The rows of X fall into 4 groups, and each row is roughly a mix of its group's hidden directions.
X (124 x 10):
17,-42,31,-39,-15,-6,16,-32,-16,38
-33,0,-14,5,60,3,30,-20,3,39
-32,-6,1,51,-5,7,-32,-3,-55,-5
41,-37,37,-4,-7,15,36,-25,-33,6
-56,-21,33,-17,-36,26,4,-12,-23,-12
-29,12,16,-23,7,9,-71,-8,5,27
15,54,-17,-34,-33,-8,-37,15,20,9
55,-22,-33,14,4,32,-32,5,6,-30
30,26,51,33,-24,38,3,-18,2,-16
-2,-26,63,6,-29,-21,-12,26,-28,13
37,-29,2,8,47,6,16,-20,-3,-51
-1,5,25,-10,-31,-27,34,-1,41,50
-38,-40,42,-8,-14,4,-25,45,-2,-6
3,-2,-2,-54,9,12,-29,-15,23,-55
11,-16,2,-26,35,34,15,-8,-6,63
3,-46,28,42,-2,-31,22,27,-30,5
-20,22,-14,-37,31,7,-24,7,17,-58
18,-20,-10,15,-32,28,11,68,-11,9
15,-10,24,-45,31,3,33,19,15,47
24,-39,26,35,-29,-1,12,-17,2,50
32,-15,39,-47,-35,-16,-2,35,1,6
-5,-31,-37,3,29,-21,-8,0,49,-40
7,15,23,-38,-40,-26,25,21,47,-1
-1,21,-4,8,-28,43,15,-37,10,54
-49,-12,23,45,-9,-8,20,-38,-25,-12
8,2,43,-14,4,61,9,7,-6,42
-10,-14,24,-37,-18,-31,19,18,31,51
4,35,26,-12,7,-54,42,-15,-13,-22
35,-3,-12,58,-20,-2,-36,15,28,17
-6,-37,20,-55,9,4,21,1,18,46
24,15,-16,-59,2,-6,33,1,42,19
12,36,-26,14,8,-11,-45,-30,33,-36
-13,9,-7,50,-55,17,32,3,-20,-15
-28,22,12,42,7,-29,-1,10,49,34
27,15,-5,8,-53,19,6,-43,27,-29
28,38,-36,36,2,-41,7,16,30,-6
0,6,35,-45,-25,10,-34,-19,-20,43
-14,-46,23,22,-20,-43,-10,-22,28,29
42,3,-39,10,25,-31,20,-11,43,21
-19,-28,-56,-32,-3,6,10,18,22,38
1,-13,9,-9,-22,27,53,50,-19,23
14,-29,1,-1,19,3,-65,4,36,-30
-13,-20,40,-31,-15,29,-39,-1,-43,13
-12,-47,-6,3,50,10,41,-22,8,23
60,-1,-26,-4,27,21,-27,9,-31,-22
16,-1,-34,-50,-11,-6,-48,9,-22,-30
-15,-3,5,-11,60,-1,51,-26,-20,11
2,-60,16,-17,-4,26,-20,47,3,-16
8,29,-42,-28,-52,-16,2,32,10,-17
4,13,20,16,-6,-68,2,-32,-1,36
-8,16,9,-55,-47,25,7,-1,14,-36
47,-38,2,-26,-13,15,-1,8,-31,-44
-27,41,-2,17,38,23,19,-33,29,29
-9,-37,38,-45,4,10,44,0,-12,24
7,52,7,28,0,-18,8,-18,53,-27
21,-20,-49,24,28,22,-4,3,-44,-26
-36,43,-26,-15,-26,33,-33,-20,-7,-20
17,-18,-6,-51,-3,0,14,41,-37,36
22,-18,16,-44,33,-17,5,3,0,58
-33,0,-14,-47,-55,-19,-1,7,-19,21
-24,36,-31,35,-1,-7,-31,-11,-2,-51
-9,-35,-1,-49,44,30,28,-8,-14,-12
-1,-29,12,-3,-21,71,-5,-8,3,35
-67,12,33,-12,15,30,-11,10,23,-1
8,19,-37,45,-16,3,-45,25,6,-33
-41,-55,-11,-21,0,16,43,-4,-16,9
-11,-38,-8,21,56,36,-16,10,-28,-11
-48,4,20,-14,2,-11,-6,-18,27,60
-24,38,9,5,-24,17,14,27,12,61
11,34,-69,18,18,-22,-3,4,21,14
-71,9,-3,-6,-1,28,-10,-4,1,41
17,-9,26,41,18,-8,-8,-37,48,30
-16,54,-39,19,-26,3,3,-1,-14,-43
23,-29,-7,9,-61,33,-10,13,5,-34
28,-4,33,-64,-26,18,5,10,13,-21
-11,14,3,-33,34,19,-67,-9,7,-12
-17,-30,14,-25,-55,-10,-40,-16,-25,13
31,-3,6,-20,59,-2,-13,-24,24,-39
17,25,-39,0,-1,2,-53,15,17,-44
-33,-48,-8,29,-19,-17,27,22,-41,1
-23,-12,30,43,-18,-8,-31,35,30,29
4,30,28,-46,-37,28,-29,1,-30,-5
16,-17,-28,-9,-7,-59,20,-30,-31,23
15,24,-9,-11,-10,-69,32,-11,-27,-4
-18,-6,9,28,-12,44,-50,14,-37,-21
18,-39,-16,5,42,-24,38,8,14,39
-4,-1,-51,-36,15,-12,16,4,30,48
-27,-17,39,-13,9,58,17,-8,23,26
-34,-42,-46,8,23,34,-23,21,6,-6
43,-18,3,-15,58,7,13,-32,-25,-12
-5,-4,-22,38,32,35,20,30,15,-45
64,-15,-14,24,23,-9,35,-22,5,19
21,-10,39,-10,17,-47,18,25,21,-42
-37,-5,36,-19,49,-2,13,-33,25,-18
-3,-20,16,31,3,46,45,25,12,36
40,-17,-2,-22,2,-43,20,-29,13,-46
-17,-8,2,-2,14,33,-12,40,31,-58
21,-9,8,-32,17,-40,41,4,50,1
4,34,-37,-17,-40,-9,-13,-33,-28,-34
-7,3,53,-7,-47,14,-41,-4,-13,-22
-5,-45,-41,-30,-40,-16,9,10,22,-25
1,-56,26,10,2,40,9,10,6,46
-13,15,-43,34,-9,-49,-15,4,-10,39
-21,-2,-6,10,-64,-17,-40,26,-8,22
25,5,-9,61,1,37,-33,-3,25,15
-22,-14,-4,-15,-46,35,-35,20,-18,-40
-51,13,29,-33,7,-26,27,-1,-39,-11
-12,-14,10,10,4,-65,-37,-34,17,15
27,26,23,9,20,-17,17,-4,46,-52
-11,-10,-55,21,-22,-43,39,14,8,-5
48,9,-39,37,0,-37,7,-12,16,28
-19,5,-36,-50,2,-6,-42,-9,-22,34
21,-42,-6,-52,-28,-26,18,-18,26,8
17,38,-16,9,-38,-7,-48,25,-30,-19
-8,-23,36,-26,48,-23,-4,-37,15,29
30,27,67,-2,20,30,-5,-12,1,-14
0,-38,-25,39,8,-30,52,20,-6,-9
-33,3,-7,12,2,27,-8,26,11,-69
1,17,13,21,18,-13,51,-36,-12,48
11,-10,-38,50,2,-17,36,16,-12,-40
-42,-13,31,15,-34,-14,-29,15,-38,29
3,2,-31,-68,12,-6,-25,-6,36,-7
-22,15,-22,-26,-20,-3,-20,-27,-24,-61
-9,19,16,50,-1,-20,21,-12,11,59

Which row in each list fits none of the groups? There is exactly one, and every other row fits one group, some only roughly.
    Q_519: 16,6,-18,55,-43,10,-26,-14,17,-31
    Q_16: -30,-18,-28,-70,-16,-18,15,4,9,7
    Q_727: -12,12,-28,8,16,-38,-3,20,64,21
    Q_270: -28,-12,-3,7,21,44,23,-29,-11,54
    Q_947: 5,15,15,22,69,-7,-25,-24,3,27
    Q_389: -11,-43,-5,-29,5,0,-14,-13,9,67
    Q_461: -13,26,36,-50,6,42,-6,-30,-7,19
    Q_892: 18,6,4,-1,37,59,-3,-29,-20,-37
    Q_219: -24,26,-1,61,10,-43,12,-5,22,15
    Q_164: 0,17,51,2,39,17,33,-15,36,-21
    Q_561: 42,30,-27,1,-21,26,-1,44,34,-10
    Q_342: -48,26,-9,-48,26,17,26,-17,22,3
    Q_612: -38,-13,20,-12,27,-29,16,-15,-49,33
    Q_779: -35,-16,42,23,20,34,-12,-40,-25,-6

Q_461
    Q_367: -14,30,-17,-38,-55,-22,-24,7,-4,-28
    Q_7: 11,34,-27,12,35,-11,18,-22,59,7
    Q_936: 10,-66,30,22,-19,3,-28,-10,-4,26
    Q_725: 33,10,-38,-4,43,36,-33,-18,-19,-14
    Q_981: -3,-23,25,5,33,-36,-6,-23,-16,58
    Q_507: 29,-36,31,-48,-6,26,9,-6,35,21
    Q_766: -4,-48,27,32,-9,-16,-11,2,-27,50
    Q_299: 12,-4,6,67,20,-21,26,-3,7,-39
    Q_533: 19,-58,51,8,18,-6,20,11,-20,12
    Q_193: 34,-25,-18,-16,-32,-12,-14,15,-49,38
    Q_641: 36,-16,9,45,10,-13,-31,-16,-21,-47

Q_641
    Q_874: -22,42,-3,66,-9,2,15,-28,9,-4
    Q_74: 57,9,7,39,-15,-30,-4,-1,-28,-30
    Q_856: -5,-11,1,-14,-11,-79,16,26,-7,2
    Q_492: -24,32,39,47,-31,1,-22,-6,-26,16
    Q_777: -19,19,25,-5,33,9,-22,-36,34,48
    Q_267: 5,-42,3,-32,9,-15,-36,0,-10,-57
    Q_584: 31,-25,-13,8,58,41,-2,-22,-15,-8
    Q_802: 10,10,34,-6,-43,-36,-6,-11,31,-46
    Q_178: -30,36,-32,16,-15,-28,-48,5,-13,-27
    Q_85: 1,19,18,-32,19,-27,-42,-36,-5,43

Q_267
    Q_625: 15,13,2,48,14,28,42,15,-29,-35
    Q_55: -45,48,12,21,26,29,3,0,-33,13
    Q_840: -44,33,19,2,-1,13,-30,1,-41,-41
    Q_670: -38,-14,33,10,10,36,-25,-31,-41,-17
    Q_682: -18,11,-62,-36,-30,11,2,28,7,-20
    Q_183: -43,2,-6,47,56,9,-15,6,-13,7
    Q_293: 28,-23,6,5,-48,-5,33,5,-17,-51
    Q_902: 29,32,-28,-31,-22,-5,-27,-40,18,-32
    Q_414: -21,17,-44,10,8,-1,-32,50,-16,-33
    Q_384: 22,30,27,42,-21,-43,-21,9,20,-26
    Q_563: 34,19,-37,16,-49,15,-30,-4,6,-33
    Q_449: -9,58,18,-25,2,19,-15,10,-19,49

Q_55
    Q_960: -19,-48,-19,-26,-13,-6,-36,-11,-39,32
    Q_556: 2,19,-34,-13,21,-60,-17,-25,-27,18
    Q_743: -7,45,-8,-2,-24,18,-53,43,5,3
    Q_179: 15,-9,-29,5,42,38,16,-31,27,39
    Q_344: 20,-2,16,-4,56,10,10,-18,23,54
    Q_778: 0,7,-21,50,-12,-38,-39,-37,-18,-2
    Q_243: -55,-41,29,12,4,12,3,1,-11,-42
    Q_319: 16,27,50,12,-25,10,19,-18,-42,-31
    Q_775: -30,31,36,-39,-16,30,6,-5,22,-37
    Q_430: 23,-32,-10,-46,8,44,3,3,16,-41
    Q_580: -54,-11,-5,-44,-24,-23,-11,33,18,11
    Q_532: 30,24,-15,-63,5,-13,-30,-27,11,-11
    Q_784: -29,-16,-23,-65,-27,30,13,-1,2,-7

Q_743
    Q_49: 19,-43,18,-42,4,23,-13,-11,41,-31
    Q_292: 39,11,-16,59,9,33,-28,-16,-13,-6
    Q_527: -4,40,-9,-33,6,-4,9,-47,33,-39
    Q_117: 16,5,-41,-34,44,-8,13,-44,23,6
    Q_888: 31,10,29,14,-1,-52,9,-31,-4,-43
    Q_894: 25,-47,12,-43,-3,40,-5,-9,-17,-31
    Q_565: 55,24,-13,43,5,32,2,-32,5,-3
    Q_114: -16,-44,13,10,-4,-31,-21,-6,-48,39
    Q_713: -38,8,27,-21,25,58,15,-24,-2,-15
    Q_588: -12,8,-29,-6,-12,-32,-34,-13,-54,-36
    Q_606: -60,-1,1,46,14,-7,-12,12,-26,-30

Q_117
    Q_97: 19,-23,42,-20,-16,0,-35,-33,-25,-38
    Q_573: 43,21,-5,-25,27,6,-53,3,-7,34
    Q_138: -2,-30,44,-10,19,20,3,-27,56,-10
    Q_133: -39,55,-8,19,34,-10,-1,-15,15,-33
    Q_919: 3,7,-5,-46,35,-38,-25,-42,-11,21
    Q_974: 44,-5,29,-8,-36,-25,49,-15,5,-17
    Q_121: 38,21,41,-20,11,-42,2,-36,18,-16
    Q_576: -18,14,22,-49,32,16,2,-37,-9,41
    Q_495: -41,-19,-4,-29,-25,-4,-38,42,-14,-29
    Q_225: -8,25,-12,-55,-21,-10,-16,1,10,55

Q_576
    Q_388: 44,-2,-9,9,-45,44,21,27,22,3
    Q_582: -45,-5,10,9,-2,-44,-12,-45,-15,34
    Q_629: 26,15,8,-53,21,-1,-6,-42,41,-11
    Q_759: -32,-32,15,33,-18,-20,57,12,9,-14
    Q_632: -18,18,-15,-20,11,-47,-44,-9,43,-20
    Q_42: -8,46,-4,14,18,18,-28,-1,-61,-9
    Q_631: -3,-32,-8,27,-11,-3,32,17,62,-27
    Q_707: 3,7,-9,18,-6,15,-41,-28,37,-56
    Q_930: 19,48,-33,32,-21,11,-11,-11,32,-33
    Q_787: -3,-48,51,4,-26,38,-17,-8,-12,16
    Q_196: 45,-48,-31,15,8,-12,9,-7,-9,42
    Q_190: -39,34,-38,29,-26,-18,22,-4,23,-28
    Q_915: -20,-40,44,6,-31,-27,38,24,-4,2

Q_582
    Q_934: 27,2,11,36,-42,31,42,3,33,-2
    Q_516: -9,3,-12,-13,-20,3,-40,-11,-69,-21
    Q_858: -37,-20,2,-34,-2,-55,12,41,2,0
    Q_62: -33,39,0,-4,19,-3,2,-42,22,-50
    Q_320: 3,56,-39,24,-16,8,-8,16,18,-39
    Q_690: 1,56,-11,-7,-1,-4,-30,-51,16,25
    Q_890: 52,16,7,-34,0,36,2,-5,12,-47
    Q_134: 48,-6,12,-9,-63,28,-14,3,5,-15
    Q_785: 19,-55,26,3,-52,24,3,-17,7,-10
    Q_387: 2,-37,-12,33,56,-24,-19,-30,-5,-10

Q_690
    Q_269: 10,39,-43,-39,-16,-23,-32,9,27,-12
    Q_529: 44,-49,-5,4,11,-33,16,39,-15,14
    Q_526: -12,-14,24,-56,16,-11,10,-57,4,2
    Q_569: 1,26,-58,8,56,-11,16,9,-7,-6
    Q_47: -24,-44,12,-32,-2,9,-22,33,-44,-23
    Q_603: -28,-49,-3,-15,-10,14,-11,37,-39,-32
    Q_650: -16,25,-31,26,-13,-34,-42,-24,-39,-10
    Q_86: -32,31,-65,-2,10,1,-3,-19,24,22
    Q_66: -26,4,-12,16,33,12,-18,65,4,-31
    Q_209: -9,23,10,-21,-54,1,20,15,20,-52
    Q_937: 37,-13,-2,-13,-24,-54,18,-40,-14,-20

Q_269
    Q_50: 35,-38,33,-34,-22,9,23,11,40,6
    Q_258: 31,14,2,7,9,-8,32,22,4,70
    Q_92: -25,15,7,-24,-9,10,-7,31,-6,71
    Q_490: -74,20,-6,-38,-1,2,6,-8,-15,11
    Q_29: 20,30,-50,-5,-31,-19,-30,-16,-38,5
    Q_322: -22,34,-34,33,-30,-10,1,3,-53,-11
    Q_737: -7,-7,22,-1,-34,35,-1,32,41,-45
    Q_574: 4,-10,43,9,0,25,50,-14,46,14
    Q_396: -26,-36,-43,13,19,-22,-53,-13,1,3
    Q_617: 72,9,15,19,31,5,-14,1,-3,-27

Q_92
    Q_372: -5,-13,-17,-46,4,28,53,24,-6,31
    Q_789: -2,-54,6,-10,-36,26,-25,14,-11,-43
    Q_644: -4,-48,5,-34,6,-14,-51,5,-31,-20
    Q_750: 40,38,16,-1,43,-21,33,-19,-26,-5
    Q_312: -24,-34,-50,30,26,1,-17,13,-17,35
    Q_112: 11,-19,-31,26,10,-52,25,-16,25,-38
    Q_570: -11,10,-21,42,25,-53,31,-3,20,24
    Q_491: -3,1,-46,24,24,-59,-14,20,-19,0
    Q_257: -13,11,9,-39,-46,12,-29,28,32,-31
    Q_722: -49,0,0,29,11,-10,-22,-16,-18,-57
    Q_87: -22,12,-7,-57,25,-11,44,-26,15,16
    Q_976: -25,-44,-29,22,16,26,33,-11,-40,-15
    Q_339: 29,-54,16,7,-17,2,-2,26,-8,51

Q_372
    Q_885: -27,18,-25,-8,-46,-30,10,16,10,51
    Q_764: 9,-20,1,-36,-39,-40,27,42,10,17
    Q_277: -45,-9,-18,29,-24,-41,-34,18,26,-8
    Q_429: 40,31,9,37,-4,-39,-3,-35,12,29
    Q_542: 29,-10,36,2,35,-24,-7,-36,41,-26
    Q_335: 19,-25,21,-46,-23,44,21,15,27,20
    Q_756: 42,-13,11,-56,-20,13,20,10,-1,38
    Q_829: 29,-24,-7,-38,-10,36,22,-27,-45,-16
    Q_969: -8,67,-22,13,27,-21,-18,12,31,-7
    Q_499: -30,-1,-38,-50,5,45,-14,-19,-15,9
    Q_811: -48,4,13,51,-37,-8,-26,22,-5,0
    Q_5: -28,8,-45,33,16,-22,-41,-1,-38,-4

Q_429
    Q_439: 32,0,46,10,35,6,4,-30,-33,36
    Q_17: 2,32,21,34,57,-19,-21,-19,23,-13
    Q_409: 46,22,33,-18,13,33,16,-17,-43,-11
    Q_575: -31,-47,41,-13,4,27,18,15,19,-34
    Q_171: 16,-21,-36,11,40,17,20,-16,28,49
    Q_137: 9,13,29,7,18,22,55,4,51,14
    Q_497: -26,-33,70,8,-4,-1,-6,-6,-27,14
    Q_412: 14,18,-62,-36,19,16,-28,1,0,28
    Q_824: 48,-36,37,-26,37,-5,17,2,17,13
    Q_276: -31,-4,1,52,-15,-25,-1,-37,-43,6
    Q_362: 27,-22,60,41,-7,17,-4,20,-9,-21
    Q_806: -16,-33,-31,32,-7,-39,21,32,-25,29
    Q_303: 8,49,-24,-24,23,18,-2,18,41,-35
    Q_468: -11,15,-43,4,-42,42,34,15,-9,23
    Q_729: 50,-20,8,14,12,39,-15,2,3,-51

Q_468
    Q_521: 25,-45,29,-33,20,22,1,29,35,15
    Q_451: -14,26,42,9,-56,-16,-13,13,11,-35
    Q_291: 33,-37,16,-16,-7,32,-16,19,49,-27
    Q_847: 25,-48,-1,-15,2,2,-19,-32,-55,-17
    Q_991: 2,-37,-19,25,-9,-43,3,38,-42,17
    Q_730: 8,-5,47,18,-48,25,18,-7,-5,43
    Q_471: -7,15,-54,-31,6,-5,-9,-17,27,-50
    Q_405: -19,5,34,32,44,8,-40,-9,27,-30
    Q_274: -50,-12,8,7,-34,-18,-51,-2,20,22
    Q_790: -55,-29,30,-8,14,25,25,30,-12,-21
    Q_416: 13,46,-20,9,4,-32,14,-2,61,3

Q_471
